In the data rows, 128 means zero.
Each row has a hidden score. How much does it go up from the first row of each pair to the second? 10 means little or no change, 20 a big rise and 0 a big fall. The score is a weighted sum of the row's numbers plus the product of two more (or one squared), each taken from its middle value.
[123 101 107 104 126 108 114 137 139 123 108  73 115 127 130 136]
[159 147  96 144 166 116 121 139 171 167  94 125 142 117 128 167] -> 6
[177 121 114 182 141  90 107 108 165 119 128 140 135 127 144 100]
[161 118 115 160 150 107 119 121 142 144  92 135 147 130 115 151] -> 7
[139  99 186 171 129  38  98  69 148 154 142  83 195 191 120 157]
[ 90 163 132 125 134 139 170  83 122 125 121 152 128 146 144 113] -> 5
[162 134  94 163 157  99 114 100 140 118 110 140 126  95 122 128]
[ 85 106 140 110  89 132 154 176 175 142  99 109 141 143 100 190] -> 10
[134  94 144 157 174  91 117  78 153 166  98 140 146 148 129 135]
[153 111 127 164 132  85 123  98 181 179 100  92 174 180 110 158] -> 8
[ 74 139 100 113 127 108 125 104 125  79  78 114 115 130 114 169]
[169 130 152  75 121 146 121 166 149 181 192 137 122 161 126 121] -> 18
[126 124  74 112 124 128 126 152 140 114 103  66 135 112 132 155]
[ 60  97 104 119 142 142 141 122 114  96 127 149 121 131 121 113] -> 11
[ 81 125  77  75 118 172 123 148  89 106 134 161 120 108 139  58]
[ 89 140  99 121  90 121 143 147 122  94  99 118 114 121 127 164] -> 15
[ 83 106 105 109 121 147 140 128 135 110  87 132 133 100 131 157]
[120  93 151 105 152 129 114 105 114 166 153 131 104 163 124  89] -> 11
[129 108 103 115 117  76  96 157 147 102 111  55 147 152 127 130]
[ 79 101 110 111 105 107 102  89 101 114 118  99  97 163 159 107] -> 9
[155 123 149 155 102 102 105 123 122 122 154 138 151 130 114 110]
[142 146 136  89 129 158 131 127 123 177 191 175 120 160 117 130] -> 10
[126  99 210 129 126 103 118  71 146 227 173 115 156 247  99 145]
[148 137 116 167 153 109 117 109 160 150  92 135 162 139 113 159] -> 8
[ 91 119 143  99 128 135 144 100 136 172 149 139 157 171 130 116]
[102 149  86  97 106 139 123 136 115  80  95 119  88  84 143 129] -> 7
[149 120 173 115 100 108 118 118 122 182 183 108 121 209 115 146]
[141 145  60 116 140 142 115 177 122  86 101  90  97  49 138 122] -> 8
[ 98 144  98 110 118 157 134 169 133 101  90 138 116  95 133 149]
[177 145 144 148 114 149 111 144 101 149 184 138 129 117 141 120] -> 14
[ 85 162 147 127  93 118 158  75 111 120  77 120 122 118 110 198]
[140 115 134 112 125 140 101 178 107 139 159 100 114 137 122  81] -> 11
[140 182  42 116 133 121 113 150 120  93  83 110  99  64 129 159]
[138 120 128 162 142  98 108  79 117 125 114 151 131 101 135 101] -> 13
[131 129 149  92 138 132 113 113 102 147 175 131  87 134 135 106]
[149 113 112 135 138  95  92 155 134 107 126  95 126 114 124 118] -> 11
[168 116 107 157 136 122 119 138 166 156 102 126 143 128 123 144]
[153 128 163 193 134  93 114  97 198 134 162 156 191 106 161 126] -> 13
[146  76 172 150 129 101 112  79 137 167 153 116 169 174 106 112]
[143  97 143 137 135 113  93 123 118 139 135  95 131 134 118 112] -> 7
[153 110 139 202 175  97 125  46 164 146 139 157 151 133 158  92]
[101 139 128 121  97 135 147 167 136 101 106 114 118 150 101 162] -> 1
[146 159 138 152 123 120 106  59 108 124 148 127 123 104 135 110]
[ 80 111  99 120 102 138 142 138 144  93  88 113 123 128 124 150] -> 12
[150 173  73 140 158 124 121  86 110 124  94 152 111  61 124 140]
[128 121 177 104 138 118 116  88 104 184 172 121  97 165 110 116] -> 12
[162 138 151  83 114 133 126 151 151 178 181 133 135 187 119 133]
[160 157 148  99 126 160 131 154 144 183 206 129 121 166 119 136] -> 6
[108 165 113 123 134 167 174 107 123 120 139 186 120 121 159 108]
[161 120 120 170 177 124 120 103 172 136 143 144 143 101 179  99] -> 12
[131 116 123 110 126 116  92 134  90 110 142  90 106 120 114  93]
[122 101 185 124 133 142 124  75 131 228 176 139 144 215  97 126] -> 9
[ 81 121  59  86 114 164 144 169 113  90 123 166 104 101 154 104]
[ 94 159  84 116 101 143 131 167 126  74  84 120 108 111 136 151] -> 3
[101 135 135 116  82 128 152 176 135 102  94  97 134 136 138 194]
[111 163 103  90 133 150  98 107  54 109 143 138  73  93 135  68] -> 2
[ 74 124  87 114 130 160 141 141 119  88 107 158 102 100 147 112]
[119  98 110  97 119 137 116 124 131 150 161 134 127 160 136  81] -> 14
[154 164 155 129 122 107 138 148 188 193 125  87 181 160 107 242]
[ 82 129  97  96 125 165 145 156 128 114  94 147 125  95 123 144] -> 6
[155 127 112 161 163  81 100  73 159 117 126 161 129 101 159 107]
[155 127 176 174 103  24  93  91 151 128 155  81 183 212 116 166] -> 11
[ 85 151 153 149 120 179 195 105  82  80  82 183  96 141 132 131]
[156  97 134 154 150  97 101 102 149 149 109 130 149 125 142 123] -> 17
[150 126 162 137  98  91 100 141 101 128 156  76 149 160 130 131]
[115 152 136 127 124 196 200 144  94  79 101 178  88 107 154 100] -> 5
[116 106 105 123 125 131 131 156 159 122  89 109 146 110 124 167]
[ 96 129  89 118 116 169 143 184 149 110  96 119 117 108 138 151] -> 7
[161 120 122 168 164 104 105  96 138 122 138 155 123  94 142 102]
[154 118 138 127 125 154 114 159 107 158 176 123 118 133 115  92] -> 5
[123 144 114 115 109  99 127 149 150 118  97  74 125  87 113 182]
[125  95 121 127 125  96 106 142 133 132 113  78 129 120 134 135] -> 10
[160 121 161 185 157  61 103  83 180 127 134 128 174 150 139 126]
[123 159 206 169 124 179 213 152 109 135 101 168 150 161 135 169] -> 5
[134 142 151  97 140 151 134 104 146 194 184 162 128 168 130 135]
[143 140 177 129 123 136 126  91 134 210 197 134 121 184 108 152] -> 4
[160 169 131 137 112 129 144 171 186 155 126  95 170 117 108 230]
[170 134 139 129 105 135 120 155 104 153 193 104 118 157 103 118] -> 7
[132 126  86  97 120 146 100 172 110  94 138 100  81  76 133  80]
[ 76 120 107 107 116 124 143 162 136  79 106 117 117 117 130 161] -> 13
[152 155  74 146 135 125 117 133 152 138 105 123 146 106 119 165]
[148 139 161 104 129 151 119 105 120 188 182 147 108 190 111 129] -> 8
[108 105 121  87 143 144 113 115  98 140 147 151 122 152 136  71]
[ 64 135  67 100 118 176 151 186 117  59 122 172  91  90 139  98] -> 9
[108 131 103 107  95 144 140 184 153 118  98  93 124 122 118 173]
[ 46 119 118 143 129 141 171  85  82  77  96 164 103 120 124 107] -> 8
[154 118 100 146 163 105 120 117 118 131  95 128 137  88 126 143]
[146 122 127 177 171 107 103  84 148 104 127 169 119  85 162  87] -> 11
[120 113 112  85 138 142 102 170 108 122 145 114 116 134 152  72]
[ 97 135  95 111 103 165 146 172 141  94  93 147 115 102 122 142] -> 10
[143 144 108 114 112 135 141 166 163 132 100  94 136  96 120 198]
[ 79 104  88 115 120 137 128 110 130  98 104 127 126 133 125 124] -> 9
[ 86 116 122 118 102 110 141 137 126 113  92  83 115 158 119 178]
[176 129 132 119 119 145 113 168 116 167 185 105 151 156 110 112] -> 7
[119 151 173 144 111 180 214 143 109 101  93 168 113 124 143 125]
[134  80 173 128 130 117 100  83 113 169 164  93 112 186 119 103] -> 7
[177 143 142 138 116 146 119 140 126 140 170 126 142 123 110 100]
[133 115  94 103 130 114 100 135 145 118 102  86 117 100 125 116] -> 12
[102 161  97 107 115  92 136 116 136 104  80  80 111 116 117 196]
[176 151  77 129 143 107 122 161 168 131 105 124 136 113 109 151] -> 10
[ 58 118 100 103 141 150 132 109  99 106 114 168 108 118 129  99]
[163 152 131  83 131 159 133 131 143 181 185 153 107 161 102 131] -> 11
[180 124 104 163 128  92 119 144 152 148  96  95 150 135 119 161]
[166 124 103 160 153 139 116 133 149 148 106 174 151 108 137 115] -> 5
[130 101 137 105 138 134  96 143  74 146 157 102 114 137 119  87]
[161 102 116  96 123 155 102 194 101 134 156 106 101 121 116  84] -> 11
[153 117 139 152 155  97  94 118 134 124 132 140 133  87 128 105]
[119 143  82 100  95 140 134 166 133  94  86  93 123 111 123 164] -> 5
[134 110  85 131 119 105 120 135 154 140  89  92 136 100 127 153]
[168 108 161 137 118 142 119 134 123 143 169 141 163 137 120 110] -> 8
[ 98 130 100 104 123 146 139 154 150 104  94 111 108 103 110 167]
[ 87 132  98 102  99 127 137 121 118  90  83 120 101  93 127 141] -> 11
[ 64 121 122 119  93 121 146 126 118  95  84 115 123 145 122 171]
[133 167 108 107 107 132 133 142 144 116  94  84 127  96 111 210] -> 9
[ 74 119 112 115 111 106 119 121 118 103 123 116 104 173 136 106]
[ 76 127  94 107 117 137 127 128 105  79 110 125 110 103 138 126] -> 8
[172 122 140 180 138  85 101 102 147 121 160 139 172 115 135 123]
[125 122 106 117 109  95 127 125 131 109  90  72 118 112 125 169] -> 10
[152 145 134  78 113 163 134 170 142 168 178 154 131 165 134 113]
[ 95 148 121 134 110 190 172 150 112  86 123 145 132 118 154  99] -> 4
[164 145  92 156 153 143 128 141 124 145 100 141 139  90 131 147]
[114 105 189 145 142  68 102  34  94 151 142 101 124 159 106 135] -> 13
[172 153 104 133 147 108 108 130 127 117 120 151 104  66 141  98]
[123 132 112  80 138 148  96 134  69 103 165 144  83 100 140  65] -> 5
[168 139 145 145 108 115 106 130 124 126 171 121 141 119 131 125]
[130 113 130  95 125 150 132 162 119 160 165 142 137 148 120 103] -> 11
[133 122  61  93 134 153 117 174 132  93 117 102  94  83 124 122]
[127 139  80  98 109 174 125 179 132  92  98 125 103  85 123 143] -> 5
[130  98  85 119 150 103 120 134 141 138 101  88 134 112 108 151]
[160 122 143 166 147 119 107 108 160 127 178 163 170 103 148  99] -> 8
[170 137 178 110 139 154 136 114 152 223 196 154 123 193  98 138]
[ 62 133  94 107 120 160 162 134 106  66 110 161  90 106 147  93] -> 11
[166 146 104 150 129 107 107 148 141 125 115 114 124 124 128 136]
[ 76 118 151 116 105 111 152 118 152 125  95 104 143 156  91 204] -> 7
[147 145  56 123 123 133 122 124 118 121  88 129 117  59 136 126]
[113 112 129 131 110 104 143 147 158 152  93  71 168 134 109 216] -> 14
[105 117 120 105 118 128 112 127  98 136 147 134 107 146 142  76]
[158 120 143 145 124 126 105 132 124 128 158 113 143 112 115 104] -> 7
[161 131  84 140 155 109 118 112 147 155 100 137 150 118 130 146]
[117  51 200 169 136  34 101  59 159 177 138 113 197 230  88 147] -> 12
[ 75 103 133 138 118 106 129  69 157 124  64  99 117 137 120 173]
[ 71 157 116 108 112 165 161 114  88  69  79 145 100  87 142 182] -> 8
[ 88 168 158 131 124 167 209 119 106  93  90 164  95 132 139  82]
[ 93 144 111 116 117 142 156 194 147  98 100 128 128 111 110 168] -> 10
[137 115 139 114 112 107 101 113  87 145 151 102 114 165 118  94]
[142 154 146 101 152 170 140 100 135 184 174 175 113 131 135 113] -> 11
[167 131 112 133 117  87  91 135 133 109 120 116 132  93 135 116]
[147 106 164 127 125 103 101  92 105 137 151 104 113 127 130 121] -> 9
[146  98 164 163 128 118 108 128 148 172 161 136 188 141 126 127]
[ 80 127  77 107 115 150 133 160 123  84  76 121 108  84 131 154] -> 8
[ 95 139  96 114 102 150 133 171 131  96  91 101 103 117 125 173]
[ 66 131 121 117 120 133 145 114 132 102  97 129 102 122 122 180] -> 10
[ 81 119 107 102 123 133 127 132  99 105 116 135 120 160 136  98]
[ 86 117 113 123 103 108 134 152 156 113  93  91 133 152 132 173] -> 14
[156 104 203 135 120 127 131  87 140 235 183 111 156 220 103 129]
[134 106 123 105 123 154 100 162  93 134 148 102 102 123 137  89] -> 7
[162 137 150 171 132  87 113  81 167 117 162 159 165  76 158 114]
[184 119 129 180 161  97 116 117 184 144 127 135 160 152 159 108] -> 9
[112 167 117 124 113 172 177 136 141 126 135 163 148 121 147 106]
[ 84 104  78 102 120 153 135 156 118  96 128 145 106 121 127 121] -> 13
[155 101 190 203 149  83 119  86 200 151 168 165 195 135 157 139]
[147 106 148 168 152  84  97 115 140 150 126 139 160 122 126 105] -> 3
[159 158 119  70 140 179 129 154 128 165 179 200 108 134 122 111]
[ 97 150  87  88 113 142 122 159 123  90  96 114 100  92 136 141] -> 6
[133 169 217 147 161 212 251 149 121 134 119 180 157 165 129 129]
[ 88 128  93 108 113 137 139 151 141 107  87 136 117 120 117 141] -> 9
[113 172 109 110 136 183 177 124 125 109 121 175 114 103 149  94]
[ 67 136 128 135 120 155 163 124 117 103  80 148 121  98 111 177] -> 7
[172 141 112 164 165  99 103 114 143 120 120 136 134 102 140 110]
[ 73 158  68 103 127 157 131 106  78  71 113 168  77  63 144  82] -> 4
[115 129  96 112 131 125  98 142 124  95 104  84  99 102 131 118]
[145 122 138 105 129 138 106 137  94 159 170 123 104 134 129  93] -> 13
[145 155 134  98 128 176 127 122 129 171 175 173 115 137 123 114]
[171 130 155 143 127 107 114 128 110 131 150 116 134 122 119 132] -> 15
[142 100 117 164 159 105 113  85 160 165 106 129 157 136 139 128]
[173 118 100 144 150 117 130 149 165 154  90 129 140 105 120 155] -> 12
[131  94 173 124 127 114 115 114 101 186 178  96 139 192 101 106]
[140  96 146 116 137 119 101 118  89 128 143 106 142 132 110 101] -> 8
[141  91 158 194 171  99 115  85 192 140 143 144 157 117 162 112]
[116 130  98 113 108 162 147 177 146 105  96 109 106  83 119 154] -> 3
[114 172 119 110 130 173 174 119 127 110 148 173 124 114 160  92]
[166 141 120 172 145  93  94 117 130 117 125 134 128  92 139 116] -> 12
[142 122 176  85 144 152 123  83 119 208 177 146 122 169 119 120]
[ 84 121 106 115 128 139 138 120 117 112 131 143 121 151 146  91] -> 10
[138 139 139 117 130 154 117 118  85 138 162 118 109 112 124  94]
[ 53 136  62  96 130 130 136 119  91  70 108 152  94  86 145  99] -> 14
[131 142 169 100 128 123 122  66 125 201 175 133 115 183 100 146]
[174 133 122 164 140  87  94 131 148 108 143 154 161  84 140 107] -> 17
[156 147 140  96 142 152 123 131 112 178 174 148  92 136 116 128]
[164 133 135 139 115 147 109 173  93 108 161 122 112  91 123  83] -> 9
[167 109 148 141 117 107 108 155 128 126 159  99 148 129 103 117]
[177 160 160  94 137 182 134 151 132 216 198 149 141 192 105 140] -> 6
[ 63 120  75 109 121 127 128 113 118  77  91 130  94 112 126 137]
[128  81 139 101 137 132  93 160 107 129 153 103 123 137 134  90] -> 13
[141 142 149 102 145 158 111 107 107 176 163 118  89 166 118 103]
[148 121 141 101 130 139 114 141 101 152 163 125 105 146 117  96] -> 15
[ 38  93 106 128 114 124 143  96 109 109 109 150 118 155 126 132]
[ 90 122  75 105 118 150 124 169 116  91 118 145 106 125 146  95] -> 10
[ 94 144  99 105 101 162 143 164 136  95  86 117 109  89 124 166]
[138  94 168 172 143  75  98  53 115 143 130 138 168 136  98 111] -> 13
[127 115 163 102 131 118 109 143 128 191 168 111 123 186 108 118]
[121 165 130  89 140 162 129  99 110 149 158 177 102 101 130 106] -> 6
[ 60  94 104 106 123 120 129 103 109 104 120 139 119 171 133 103]
[150 161 127 148 120 134 151 144 175 143 110 129 146  96 123 219] -> 11
[153 139 148 149 134 120 117 117 128 138 165 127 147 114 130 114]
[123 116 113  94 118 142 100 155  78 111 141 116  85 124 129  59] -> 7
[ 93 138 138 123  97 150 163 145 139 117 105 144 121 105 120 185]
[ 76 111  56  92 143 162 134 137 100  85 104 155  94  99 142 104] -> 13
[ 79 118 112 101 111 160 165 154 140 100  99 152 130 132 143 143]
[100 163 126 108 128 171 179 109 135 135 139 172 133 132 139  93] -> 7
[182 146 154  97 115 160 131 151 131 201 198 135 125 188 111 122]
[156 175 118 143 112 130 142 190 169 167 114 104 168 112  99 224] -> 9
[171 110 144 138  99 128  99 148 118 149 166 105 155 133 119 111]
[165 118 146 191 158  92 102 101 170 145 136 129 174 137 144 114] -> 12
[115 122 110  79 135 153 114 133 105 134 147 163 111 122 144  68]
[139 184 134 135  92 145 152 183 185 158 135  96 165  99 107 244] -> 10
[129 138  89 127 128 103 105 136 137 124 101  73 128 104 109 157]
[101 105 100 119 151 102 100 112 124  96 103  95 112 128 125 130] -> 11
[161 115 161 104 121 138 123 152 121 193 193 113 133 166 112 120]
[136 131  84 106 131 135 106 173 115  96 118  98 106  81 133 116] -> 6
[114 122 109  94 109 101 108 120 128 104 108  91 108 123 122 128]
[160 122  95 130 135 131  86 152  90 106 124 137 116  77 125 105] -> 7
[170 152 141 136 107 130 113 119 102 125 174 130 123 109 133 110]
[149 117 151  86 126 153 127 144 139 178 178 143 149 186 109 125] -> 12
[173  91 132 168 157 110  99 113 138 127 135 141 134 110 136 109]
[157 117 166 154 114 121 115 114 118 146 172 118 153 137 111 118] -> 5
[ 90 103 115 123 104 164 149 175 142 108  91 119 136 126 129 156]
[143 134 164 190 142 103 105  68 145 115 163 165 153  88 150 125] -> 13
[ 81 103  75 100 112 145 129 174 112  83 111 135 117 128 130 132]
[111 133 100 104 123 160 129 136 100 116 157 163 100 105 166  81] -> 11
[ 89 133 109 120 111 118 131 155 134  89  93  99 118 131 127 166]
[ 91 127 100 104 112 119 117 109 116 108  81 105 108 108 124 169] -> 8
[ 83 147 102 131 114 172 185 130  90  73  97 169  88 112 153 107]
[150 149  91 144 146  97 109 121 155 136  96 126 130 111 119 149] -> 10
[ 90 138 134 126  99 172 176 183 142 108 104 154 135  89 113 182]
[124 120  75 121 131 106 104  94 123 113  88 112 100  66 124 125] -> 11
[ 88 101 103 100 143 127 110 102  97 100 100 121  72 100 144 103]
[146 113 136 135 156  75  98 106 133 129 114 115 142 132 120 128] -> 12
[126 109 107  86 133 146  93 154 102 115 147 142  72  93 138  67]
[141 207 190 142 142 179 234 135  94  91 104 196 126 132 151 126] -> 11
[100 112 101 110 133 153 129 126 119 134 153 145 131 145 136  73]
[164 124 107 145 161 134 124 140 149 157 121 150 134 102 132 131] -> 12
[158  95 159 144 125 101 100 112 127 139 147 104 159 152 117 127]
[113 126  68  92 122 173 115 178 128  96 127 120  80  89 137  92] -> 7
[165 132 156 146 126  97 107 118 107 138 153 107 137 142 123 122]
[185 132 139 166 130 127 104 118 143 119 172 149 158 103 141 112] -> 7
[150 131 109 149 126  82 125 125 158 146  91  80 161 165 111 197]
[157 122 154 104 128 150 111 147 112 179 178 127 112 169 113 122] -> 6
[148 125 126 138 134 100  89 137 112 101 138  87 114 104 133 107]
[156 116 123 125 134 145 112 146  85 130 152 106 110 101 134  75] -> 6
[129 126 128 123 127 120  90 118  92  96 136  84 101 116 130 102]
[110 115  70  93 136 128 101 150 101  89 114 118  83 104 129 117] -> 11
[163 140 130 167 162 128 116 108 156 116 153 171 145  73 169  78]
[ 90 135 122 109  92 167 167 173 142 120  91 148 115  97 106 163] -> 7
[ 78 113  92  93 128 141 128 149 116 105 127 155 113 119 142  81]
[181 133 108 137 147 110 104 161 125 119 133 113 132 103 123 120] -> 10
[123 118 151  95 140 127 111 122 121 170 167 134 111 161 120 106]
[173 130 143 149 133 136 113 143 136 131 182 150 159 100 133 104] -> 9
[167 150  83 144 157 110 108 135 130 122 112 128 115  87 130 121]
[124  97 147 103 131 121  98 121  93 140 151 101 129 154 122 102] -> 8
[167 119 134 155 157 112  92 140 126 113 137 139 144  80 138  91]
[169 139 116 175 166 124 121  96 168 123 146 164 138 105 174 101] -> 15
[147  92 180 132 116  90 111 113 118 177 171  58 146 220 105 116]
[140 120 151 127 138 118 106 127  86 142 153  96  96 169 121 104] -> 9
[178 135 162 106 130 153 123 138 128 209 201 132 123 185  89 137]
[ 95 108 161 168 165  49  89   2  83 123 122 104  94 119 112 100] -> 14
[157 120 111 161 135  83  97 121 146 128 107 111 153 131 128 139]
[ 78 158  92 117 134 176 178 132  75  69 102 182  84  91 152  99] -> 8
[ 56  55 151 135 128  82 138  69 143 150  85 100 152 192  96 175]
[130 135  84  81 125 134 100 157 115  82 116 107  94 118 126 123] -> 4
[ 63 104 101 110 131 142 124 105 108  97 121 141 107 129 141 100]
[168 152  76 138 135 121 111 134 128 129  88 122 118 104 127 130] -> 9
[146 120  85 111 125 114 110 187 138 101 106  76 108 114 130 137]
[151 105 183 146 123  89 107  79 126 166 165  86 168 188 109 146] -> 7
[119 156 163 149 109 189 220 136 115 111 107 179 128 136 119 149]
[ 63 145 116 119  93 145 154 135 115  77  84 148 100 115 117 150] -> 6
[145 123 137 146 151  75  89  98 116  95 134 118 124 102 124 111]
[ 73 122  83  94 116 135 120 142 109 109 136 141 115 139 145  84] -> 7
[177 121 131 154 148  85  90 123 135 129 132 136 140 121 143 116]
[177 127 149 173 124 113 118 122 137 145 184 144 180 129 147 127] -> 9
[169 147 116 193 157 126 129 125 199  95 161 162 156 100 181 109]
[161  99 139 149 130 110 106 121 134 140 157 137 163 126 124 103] -> 7
[ 93 103  85 111 109 140 126 152 124  94  97 122 109 119 133 140]
[159 141 125 145 139 104  96 121 123 108 136 140 116  85 122  99] -> 11
[141 135 121 155 137  88  89 104  99 107 119 104 120 102 130 121]
[133 185 128 105 135 118 130  81 113 145 160 156 104 141 123 152] -> 6
[124 102 129  80 137 140 106 105 123 139 156 117 104 130 122  78]
[ 58 105 145 136 123 106 152  83 114  93  77 111 123 149 124 176] -> 9
[135 127 124  92 127 154 108 152  89 132 154 109  93 114 122  70]
[153 128 124 130 134 108  91 142 118 119 128 114 132 100 131 113] -> 13
[ 99 185  96 102 131 158 173 104  96 110 130 185 107  92 148 106]
[176 134 176 124 122 125 128 146 138 206 194  83 143 202 100 138] -> 10
[109 112 105 125 130  93 122 102 158 139  91  69 153 126 105 177]
[ 79 112 102 105 129 140 144 131 132 129  93 134 114 119 124 156] -> 11
[164 120 135 134 124 120  98 158 146 123 144 122 151 110 137 110]
[ 76 132 108  88 119 143 104 116  94  91 128 147  82 114 139  80] -> 7
[110 159 131 135 111 179 195 148  94  87  99 180 103 125 143  93]
[147 106 121  80 123 146 114 166 132 161 159 147 122 131 124 100] -> 14
[ 83 125 106 110 101 108 130 161 121  72 108 100 120 153 124 175]
[152  90 186 126 120 111 116 116 115 172 158  87 165 191 111 134] -> 11
[156 115 146 146 122 111 111 125 128 125 161 112 158 142 114 123]
[ 91 132 123 117 114 133 153 161 133  96  97 121 120 146 139 188] -> 13
[110 103 157  91 131 116 103  93 110 143 155 116 129 177 127 103]
[110 116  88 101 114 119 101 117 126  83 115  83  99 105 127 120] -> 8
[ 62 130  67 103 139 138 133 124 102  83  86 148 102  97 142 126]
[ 74 112 178 148 105 147 179  97 125 103  78 145 126 136 116 175] -> 8
[166 127 167 133 100  92 111 133 132 154 175  91 152 166 122 152]
[128 160 219 162 134 157 229 100 111 119  90 166 148 180 135 139] -> 7
[146 119 137 176 174  97 112  83 149 128 126 150 138 110 154 101]
[178 133 132 200 157 140 135 108 195 125 159 177 145 114 186 103] -> 13
[147 144  72 131 130 124 114 164 129 108 117  95 115  74 144 126]
[ 95 161 126 136 108 187 180 166 121  98  78 158 118 107 141 141] -> 4
[170 112 153 104 136 169 123 164 121 181 187 127 128 162 113  96]
[108 149 115 109 131 162 167 106 131 159 162 165 125 152 152 113] -> 15
[104 125 161 130 106 171 193 167 119 112 100 145 137 128 117 169]
[ 82 125  99 109  99 156 143 131 130  84  95 127  94 101 134 147] -> 6
[137 166 120 122  74  99 142 172 173 130 104  75 156 140 102 232]
[135 120 178  98 116 144 129 120 158 214 179 141 138 192 123 148] -> 10
[157 148 132 199 149 130 127  99 162  96 165 173 143  85 177 117]
[148 124 130 147 164 102  93  99 132 105 131 141 136  93 138  98] -> 7
[145  82 178 191 152  76 104  50 151 146 147 146 164 133 137 124]
[133 109 106 129 137 109 107 118 158 144 102 106 138 117 123 143] -> 6
[ 68 140 124 113 113 145 148 122 147  96  81 135 117 110 129 176]
[143 184 192 151 131 175 230 124 108 102  91 148 138 162 149 121] -> 11
[ 96 140 161 134 101 140 154 153 171 148 115 109 160 131 107 214]
[145 183 187 158 132 217 247 144  97 122 109 184 124 119 131 124] -> 10
[141 123  83 132 137 114 111 145 137 134 101 111 137  88 128 139]
[ 91 127 138 132 112 143 154 150 148 124  97 119 148 146 113 200] -> 9
[115 156 104 104 128 146 142 147 143 129  99 111 131  77 119 193]
[156 111 143 119 124 152 124 152 113 158 168 119 132 127 113  85] -> 11
[135 124 140 105 126 153 103 136  80 139 169 123 102 118 133  83]
[ 99 176 136 137 115 200 201 123  89  77  87 199  75 104 151 102] -> 9
[153 119 132 155 140  98  92 144 134 123 136 135 138  97 127 108]
[ 64 102 117 118 128 148 156 109 127 121 122 149 146 151 130  82] -> 10
[176 126 145 100 118 160 121 155 126 170 193 126 121 153 106 106]
[159 120 157 130 116 118 110 130 123 167 169  95 157 172 119 132] -> 11
[161 133 163 109 130 151 133 117 150 201 180 152 125 171 101 140]
[146 119 127 169 159  98  95  85 150 132 134 142 143 114 139  99] -> 11
[115 120  74 112 118 108 125 173 134 108 100  82 122  92 136 152]
[128 158 156  95 123 139 108 105 113 183 179 124 107 140 101 120] -> 3
